Some points, one per row:
[-1.6 -0.9 -1.  -0.3 -3.6  0.7  0.   1.1]
[ 0.9  1.4  1.  -0.5  0.9 -0.8  0.2 -2.4]
[-0.4 -1.2 -1.1 -1.  -1.7  0.5  0.3 -0.8]
[-0.5 -0.5  0.2 -0.1 -1.   0.  -0.2  0.5]
[ 0.9  0.5  1.3  0.1 -0.3 -1.2 -0.8 -2.1]
[-0.1 -1.  -0.7 -1.   0.2  0.3  0.   0.2]
[-1.3  0.2  0.5  3.2 -2.5 -0.2  0.6  5.3]
[ 1.1 -0.4 -1.  -2.1 -0.9  1.2  0.2 -1.1]
[ 0.4 -0.8 -0.7 -1.4  1.   0.7 -0.3 -0.8]
[ 0.8  0.8  1.2 -0.2  0.2 -1.2 -0.5 -2.2]
[-1.1 -0.3 -0.6  0.2  1.9  0.9  0.   0.8]
[-0.8 -0.9 -0.5  0.6  2.7  0.8  0.3 -0.8]
[-1.1 -0.4  0.1  0.9 -0.9  0.   0.2  3.1]
[-1.6 -1.  -0.7 -0.5 -1.1  0.8  0.2  2.2]
[ 0.9  0.9  0.9 -0.8  0.6 -1.3 -0.5 -2.2]
[-0.5 -0.9 -0.6 -0.5 -0.5  0.6  0.   0.2]
[ 0.8  0.9  0.9 -0.3 -0.2 -1.4 -0.5 -2.2]
[ 0.5 -0.3 -0.9 -0.6  2.3  0.6 -0.2 -1.2]
[ 1.2  0.9  0.4 -0.5  1.8 -0.7 -0.3 -2.2]
[-1.7  0.9  1.7  3.9 -1.1 -1.2  0.6  6.2]
[-1.6 -1.4 -0.8  0.1 -2.7  0.6  0.1  2.5]
[ 0.9  0.3  0.2 -1.1  2.3  0.3  0.3 -0.4]
[-0.8  0.7  0.6  2.6 -0.7  0.   0.7  4.7]
[-1.7 -1.1 -1.1  0.6 -2.   1.  -0.2  1.1]
[ 0.8 -0.8 -0.5 -1.5  1.2  0.6  0.  -0.8]
[-0.4  0.5  0.8  2.  -0.1 -0.3  0.4  4.2]
[ 1.4 -0.4 -0.4 -0.7  3.7  1.   0.8 -1.1]
12 more points follow, each with its number after it:
[-1.2 -1.5 -0.2  0.4  1.3 -1.7  0.1 -1.9] 0
[ 0.7 -0.5 -0.5 -1.9 -0.8  1.1  0.2 -0.2] 1
[-0.4 -0.6 -0.5 -1.5 -2.6  0.6  0.2  0.4] 2
[ 0.4  0.7  1.1  0.3  1.5 -0.4 -0.3 -1.5] 3
[ 1.2  0.8  0.7  0.7  1.8 -0.8 -0.6 -2.4] 4
[ 0.6 -0.2 -1.5 -2.4  1.6  0.1 -0.1 -2.1] 5
[ 1.1  1.3  1.   0.5  1.1 -0.9 -0.5 -2.1] 6
[-0.6  0.6  1.6  1.2 -2.8 -0.5 -0.5 -1.7] 7
[ 0.9 -0.5 -0.2 -1.5  3.3  0.6  0.3 -0.1] 8
[ 0.9  0.3  0.3 -0.7  2.5  0.  -0.1 -0.3] 9
[ 0.9  0.9  0.3 -0.7  0.8  0.1  0.1 -2.1] 10
[-0.6 -0.7 -1.  -1.5 -3.6  0.8  0.   0.4] 11
Which of these numbered points is nearest to each point below, ignoring the 3 directions in which the first points spread most? Its number follows each.
[ 0.9 -0.6 -1.1 -2.2 -2.5  1.3  0.3 -0.9] > 1
[ 0.2 -0.2 -0.1 -0.8  1.3  0.4 -0.1  0.2] > 9
[-0.5 -0.6  0.1  0.4  1.4 -1.2  0.  -2. ] > 0
[-1.  -1.2 -0.3  1.5  1.6  0.5 -0.1 -1.9] > 7
[ 0.7  0.9  0.2 -1.3  1.3 -1.1 -0.4 -2.2] > 5
[ 0.1 -1.4 -0.6  0.2  1.5 -1.1 -0.5 -2.1] > 0
[ 0.7  1.2  0.4 -0.8  1.8 -1.3 -0.3 -2.5] > 5
[-0.3 -1.  -0.9 -1.  -1.4  0.7 -0.2  0.5] > 9
[ 0.8  1.   1.7  0.3  1.8 -0.7 -0.5 -2.2] > 3
[-1.1 -1.2 -0.6 -0.4 -0.9  0.6 -0.1  2.2] > 9
[-0.4 -1.8 -1.   0.6  1.2 -0.2  0.  -1.9] > 0
[ 0.3 -0.7 -0.4 -1.6 -0.1  0.9  0.2  0.4] > 2
[-0.3 -0.4 -0.9 -0.2 -0.1  0.7 -0.1 -0.2] > 6
[-0.6  0.1  0.4  0.7 -3.   1.3  0.5  3.4] > 1
Now 12 new points, numbered from 0 again:
[ 0.7  0.3  0.8  0.3  1.6 -0.9 -0.5 -2.2] 0
[ 1.1  1.1  0.5 -0.7  1.6 -1.3 -0.3 -2.2] 1
[ 1.3 -0.1 -1.  -1.9  1.9  0.6 -0.2 -1.8] 2
[-1.7 -0.4 -0.4  0.5 -2.  -0.3  0.   0.6] 3
[-0.8 -0.9 -0.8 -1.7 -3.   1.   0.2  0.8] 4
[-0.2 -1.1 -0.3 -0.9  0.6  0.5  0.   1.2] 5
[-3.3  0.1 -0.2  4.9 -2.8  0.4  0.5  6.8] 6
[-2.2 -0.9 -0.9  0.8 -0.6  0.8  0.   1.8] 7
[-1.2  0.5  1.5  2.8 -3.7  1.5  0.7  5.7] 8
[ 0.3 -1.3 -0.6  0.3  0.5 -1.  -0.1 -2.1] 9
[-1.3 -0.6 -0.9  0.4 -0.5  1.1  0.1  0.8] 10
[ 1.3  0.2 -1.4 -1.8 -1.7  1.   0.1 -1.2] 11
Which of these numbered points is nearest to each point below, ignoring the 3 directions in which the first points spread most? Its number follows each.
[ 0.3 -0.7 -0.6 -0.3  1.5  0.4  0.1 -0.9] > 0
[ 0.9  0.8  0.5 -0.8  1.6  0.4  0.2 -1.3] > 4
[-3.4 -0.2 -0.1  4.6 -2.3  0.5  0.4  6.3] > 6
[ 0.4  1.5  0.8  0.2  0.4 -2.3 -0.1 -2.3] > 3
[-2.6  1.   0.1  5.3 -3.3  0.4  0.9  7.1] > 6
[-1.2  0.8  1.3  2.8 -3.7  1.1  0.6  5.3] > 8
[-1.6 -0.4 -0.2  0.7 -2.1 -0.3 -0.1  0.6] > 3
[ 0.3 -0.1 -0.2  0.3  2.8  0.2 -0.1 -0.9] > 0
[-1.7  0.8  1.2  3.1 -5.1  0.9  0.4  5.9] > 8
[-0.5  0.1 -0.2  0.3  0.1  0.7  0.  -0.3] > 10
[ 1.  -0.3 -1.  -1.8 -1.1  0.2 -0.5 -2.2] > 2
[ 0.9  1.   0.7 -0.6  0.3 -1.2 -0.4 -2.4] > 1
[ 1.   0.  -0.8 -1.5 -1.3 -0.4 -0.4 -2.2] > 2
[ 0.6 -0.1 -0.3  1.3  0.7  0.1  0.6  2.2] > 2
